One vector is turned by the same rotation once a tick. Each row is the vector after some number of ticks, and that number follows the row.
The counts run from 0 to 931.
.05	.16	-.08	-.33	-.08	.11	-.03	-.19	-.19	.16	-.45	.17	-.08	-.09	.30	-.18	.08	-.09	.00	-.24	.13	-.07	-.03	.17	-.03	-.03	.01	.13	.25	.20	.09	.16	-.34	-.44	.22	.12	-.23	-.21	-.04	-.37	-.27	.43 -> 494
.25	.52	-.03	-.26	-.20	-.06	-.11	-.33	-.01	.05	-.01	.27	-.01	.14	.16	-.06	-.13	-.07	.27	.22	.04	-.03	-.02	.27	.06	.01	.11	.45	.15	.01	.12	.14	-.14	-.18	.35	.13	-.02	.13	.09	-.29	-.29	.39 -> 214
-.18	.10	-.11	-.23	-.18	.11	-.28	-.08	-.25	.32	-.33	.07	-.02	.02	.18	-.24	.02	-.22	.08	-.15	.20	-.31	-.03	.06	-.03	-.01	-.19	.18	.08	.27	.23	.15	-.31	-.17	.24	.15	-.14	-.13	.01	-.24	-.17	.60 -> 505
.14	.22	-.23	-.56	-.16	.11	-.28	.09	-.26	.07	.25	.06	.06	.10	.12	.01	.13	-.05	.12	.17	-.09	-.08	.11	.20	-.10	-.28	-.15	.31	.49	-.21	-.02	.03	-.10	-.06	.39	.00	.08	.10	.29	-.17	-.24	.17 -> 725
-.27	.37	-.28	-.41	-.09	.36	-.20	-.18	-.41	-.07	-.17	.23	-.04	.03	.06	-.05	.05	-.17	.02	-.14	.08	-.29	-.13	.19	.04	-.06	-.17	.25	.18	.04	.10	.14	-.17	-.12	.17	.08	-.10	-.07	.07	-.27	-.21	.42 -> 619
.24	.25	-.15	-.31	-.15	-.26	-.18	-.08	-.08	.14	.19	.14	.20	.14	.24	-.04	-.01	-.03	.18	.31	.07	.04	-.11	.39	-.03	-.10	.06	.28	.24	.02	.18	.04	-.24	-.11	.43	.10	-.06	.11	.10	-.36	-.30	.44 -> 203
.09	.14	-.40	-.05	.13	.28	-.24	.26	-.41	.21	-.27	.03	-.01	.02	-.02	.07	.01	.03	.07	-.08	.26	-.07	-.21	.05	.02	.07	.16	.22	.21	-.16	.14	.12	-.33	-.19	.61	.07	.01	-.10	-.09	-.10	-.24	.27 -> 176
.14	-.11	-.10	-.34	-.25	-.03	-.11	-.18	-.51	.15	-.19	.04	-.05	.04	-.01	.01	-.10	-.39	.30	.10	.25	-.12	.09	.00	.11	-.01	-.34	.52	-.02	-.03	.05	.09	.12	-.18	.38	-.01	-.02	-.12	.11	.14	-.03	.22 -> 248
.28	.25	-.11	-.57	-.19	.06	-.17	-.07	-.21	.23	.24	-.22	.28	-.05	-.01	-.17	.08	.04	.19	-.06	.06	.06	.08	.30	.00	.06	-.10	.16	.19	-.02	.12	.16	-.45	-.02	.41	.07	.21	-.13	-.01	-.02	-.27	.31 -> 311
.10	.46	-.16	-.27	-.15	.00	-.24	.20	-.26	.22	-.10	.05	.26	-.04	.17	-.05	.27	.06	-.07	.05	.21	.02	.01	.05	-.04	.22	-.04	.59	.19	.00	-.06	.13	-.33	-.10	.35	-.24	-.15	.16	.18	.01	-.22	.26 -> 589
.10	.07	-.27	-.40	-.07	.28	-.10	.03	-.60	.15	-.08	.01	-.04	-.17	-.06	.01	.15	.05	.01	-.41	-.08	-.11	.04	.39	.03	-.12	-.11	.37	.02	-.29	-.12	.03	-.16	-.19	.40	-.28	.04	-.04	.03	-.04	-.16	.08 -> 160
.20	.33	-.13	-.18	-.18	-.01	-.34	-.09	-.06	.35	.15	-.02	.20	.07	.01	-.04	-.20	-.21	.36	.20	.29	-.14	.04	.19	.00	.09	.00	.28	.28	.08	.24	.01	-.38	-.03	.45	.06	.09	.11	.11	-.12	-.08	.34 -> 321
.24	.05	.03	-.03	-.12	-.30	-.20	-.09	-.13	.39	-.29	.09	-.06	-.06	.18	-.12	-.17	-.27	.27	.05	.27	-.25	.03	.01	.03	.11	-.15	.44	-.02	.18	.11	.11	-.05	-.30	.46	-.08	-.18	.12	.02	-.07	.03	.41 -> 779
.22	.14	-.03	-.58	-.33	.07	.05	-.29	-.27	.02	-.34	.09	.00	-.07	.25	-.19	.18	-.05	.01	-.10	.05	.08	.19	.10	.00	-.03	-.07	.29	.15	.02	-.08	.14	-.21	-.41	.26	.13	-.12	-.27	.13	-.16	-.39	.23 -> 492
.09	-.13	-.28	-.11	-.28	.27	-.26	-.10	-.29	.36	-.21	.09	-.08	.00	-.07	-.03	-.09	-.04	.28	-.18	-.07	-.29	.18	.33	.12	-.14	.10	.33	-.08	-.25	.00	-.16	-.21	-.23	.51	-.04	.07	.06	.04	-.27	-.20	.20 -> 809
.07	-.03	-.20	-.09	.15	-.12	-.22	.25	-.44	.34	-.19	.14	-.22	-.12	.15	-.08	.13	.05	-.01	-.35	-.06	-.19	-.08	.22	-.11	-.28	-.07	.27	.06	-.10	.02	.10	-.03	-.27	.48	-.26	-.19	.15	-.03	-.34	-.13	.35 -> 272
.05	.42	-.14	-.27	-.10	.10	-.06	-.31	-.27	.09	-.23	.31	.12	-.17	.23	-.06	-.20	-.31	.06	-.18	.00	-.25	-.07	.27	-.11	.15	-.23	.22	.32	.13	.08	.10	-.34	-.33	.19	-.16	-.24	.01	.04	-.17	-.05	.14 -> 878
.24	.44	-.23	-.17	.33	-.05	-.10	.19	-.39	.16	.00	.03	-.08	-.10	.04	.15	-.06	-.06	.19	-.18	.31	.06	-.13	.04	-.15	-.09	-.10	.26	.56	-.05	.13	.16	-.23	-.13	.45	-.20	-.07	.03	-.04	-.08	.00	.16 -> 453
.20	.56	-.07	-.43	-.14	.02	-.25	-.07	-.25	.13	.24	-.02	.15	.05	-.08	-.01	.07	-.13	.21	.21	.26	-.03	.02	.13	.08	.12	-.12	.53	.23	.00	.08	.20	-.13	.08	.36	-.09	.10	.17	.17	.13	-.12	.28 -> 326
.18	.11	-.27	-.22	-.05	.24	-.19	-.28	-.32	.31	.14	.07	.02	-.05	-.11	-.04	-.29	-.10	.35	-.21	.07	-.29	-.09	.45	.07	.03	.02	.08	.10	-.09	.20	.00	-.32	-.08	.46	.04	.17	-.02	-.13	-.20	-.03	.35 -> 428
.18	.70	-.12	-.11	.12	-.14	-.22	.07	-.09	.10	.00	.25	.02	.08	.13	-.05	-.11	.03	.11	.15	.11	-.07	-.22	.15	-.08	.08	.08	.36	.25	.04	.16	.26	-.23	-.09	.44	-.06	-.16	.27	-.01	-.17	-.19	.35 -> 856
.27	.13	.04	-.20	-.16	.02	-.26	-.09	.04	.46	-.15	.12	-.24	.07	.06	-.25	-.06	.13	.24	-.01	-.05	-.29	.20	.20	.09	-.03	.14	.34	-.10	-.05	.02	.16	-.13	-.23	.48	.02	.09	.26	.00	-.27	-.25	.43 -> 406
.07	.01	-.11	-.30	.04	.03	-.09	.14	-.43	.15	-.50	.08	-.18	-.12	.30	-.15	.03	-.15	-.08	-.12	.15	-.07	-.04	-.15	-.11	-.01	-.24	.23	.23	-.01	-.01	.33	-.12	-.44	.39	-.01	-.22	-.17	-.02	.04	-.21	.23 -> 375
.16	.40	-.15	-.19	.15	.11	-.06	-.19	-.18	-.09	-.29	.34	-.24	.06	.23	-.01	-.28	-.16	.12	.06	.08	-.12	-.28	.07	-.07	-.03	.02	.10	.32	-.01	.16	.35	-.13	-.35	.44	.17	-.15	-.02	-.13	-.19	-.25	.29 -> 749
.01	.35	-.30	-.13	.01	-.08	-.19	.12	-.40	-.04	-.12	.33	.20	-.04	.29	.05	.01	-.06	-.10	.09	-.02	-.10	-.22	.19	-.13	.05	-.12	.47	.27	-.14	-.08	.11	-.15	-.31	.39	-.24	-.32	.18	.11	-.13	-.16	.14 -> 471
.04	.11	-.23	-.27	-.21	.07	-.26	.18	-.46	.12	-.17	.08	.05	-.03	.03	-.17	.15	.16	-.08	-.14	-.25	-.14	-.02	.23	-.08	-.09	-.07	.38	-.25	-.30	-.08	.19	-.16	-.19	.57	-.15	-.02	.18	-.05	-.04	-.36	.20 -> 282
.39	.18	-.06	-.32	-.17	.06	-.19	-.04	-.05	.27	-.10	.15	.08	.06	.22	.02	.20	.03	.17	.25	.27	.02	.14	.15	.15	.09	.18	.58	.27	-.10	-.07	-.06	-.12	-.20	.37	-.02	-.08	.07	.25	-.19	-.22	.31 -> 595
.39	.22	.02	.00	-.08	-.13	-.05	-.15	-.12	.33	-.34	.16	-.21	-.09	.06	-.10	-.21	.05	.28	-.15	-.06	-.09	.13	.20	.01	.02	.16	.39	-.12	-.11	.06	.15	-.15	-.37	.58	-.22	-.05	.21	-.13	-.20	-.20	.13 -> 672
.11	.10	-.03	-.03	-.05	-.35	-.15	-.10	-.31	.28	-.27	.14	.00	-.06	.19	-.10	-.13	-.27	.21	-.02	.33	-.19	-.15	.09	.05	.14	-.19	.38	-.04	.25	.21	.14	-.09	-.24	.37	-.08	-.24	.01	-.06	-.11	.05	.48 -> 775
.30	.15	-.27	-.17	-.21	-.02	-.08	-.20	-.40	.09	.00	.04	-.09	.04	-.18	.01	-.30	-.08	.36	-.07	-.23	-.10	.05	.38	.00	-.24	-.06	.34	-.20	-.27	.13	.09	-.12	-.15	.62	-.05	.15	.10	-.08	-.10	-.16	.09 -> 547
.05	.23	-.21	-.30	-.14	.09	-.01	-.03	-.55	-.14	-.49	.11	-.12	.00	.10	.00	.07	-.20	.00	-.03	.11	.06	-.03	-.10	-.06	-.01	-.25	.45	.00	-.11	.00	.31	-.03	-.34	.41	.02	-.14	-.23	.04	.12	-.30	.12 -> 367
-.04	.25	-.14	-.51	-.24	.22	-.19	-.20	-.40	-.08	-.14	.05	-.14	.17	-.02	-.12	-.06	-.29	.19	.12	.08	-.14	.06	-.06	.01	-.11	-.27	.35	.08	-.05	.10	.34	.00	-.12	.35	.25	.09	-.13	.09	.07	-.32	.24 -> 629
-.08	.14	-.39	-.15	-.09	.41	-.28	.19	-.56	.19	-.28	.05	.08	-.07	-.06	-.01	.00	.00	-.01	-.24	-.04	-.20	-.05	.19	-.08	.02	-.08	.26	.08	-.22	-.01	.05	-.33	-.18	.50	-.13	.03	-.04	-.06	.01	-.18	.13 -> 168
.43	.21	-.21	-.01	.08	.04	-.02	-.03	-.27	.25	-.26	.00	-.14	-.11	-.07	.02	-.29	-.02	.28	-.18	.11	.08	-.03	.13	-.07	-.01	.11	.23	.13	-.14	.16	.15	-.35	-.29	.68	-.01	.07	-.10	-.18	-.06	-.18	.01 -> 561
-.02	.13	-.03	-.24	.00	.01	-.35	.13	-.19	.36	-.16	.22	-.09	.00	.20	-.29	.11	.14	-.04	-.03	.02	-.40	-.11	.13	.08	.13	-.03	.34	-.15	-.01	-.03	.29	-.03	-.19	.43	-.13	-.06	.30	-.05	-.09	-.18	.54 -> 401
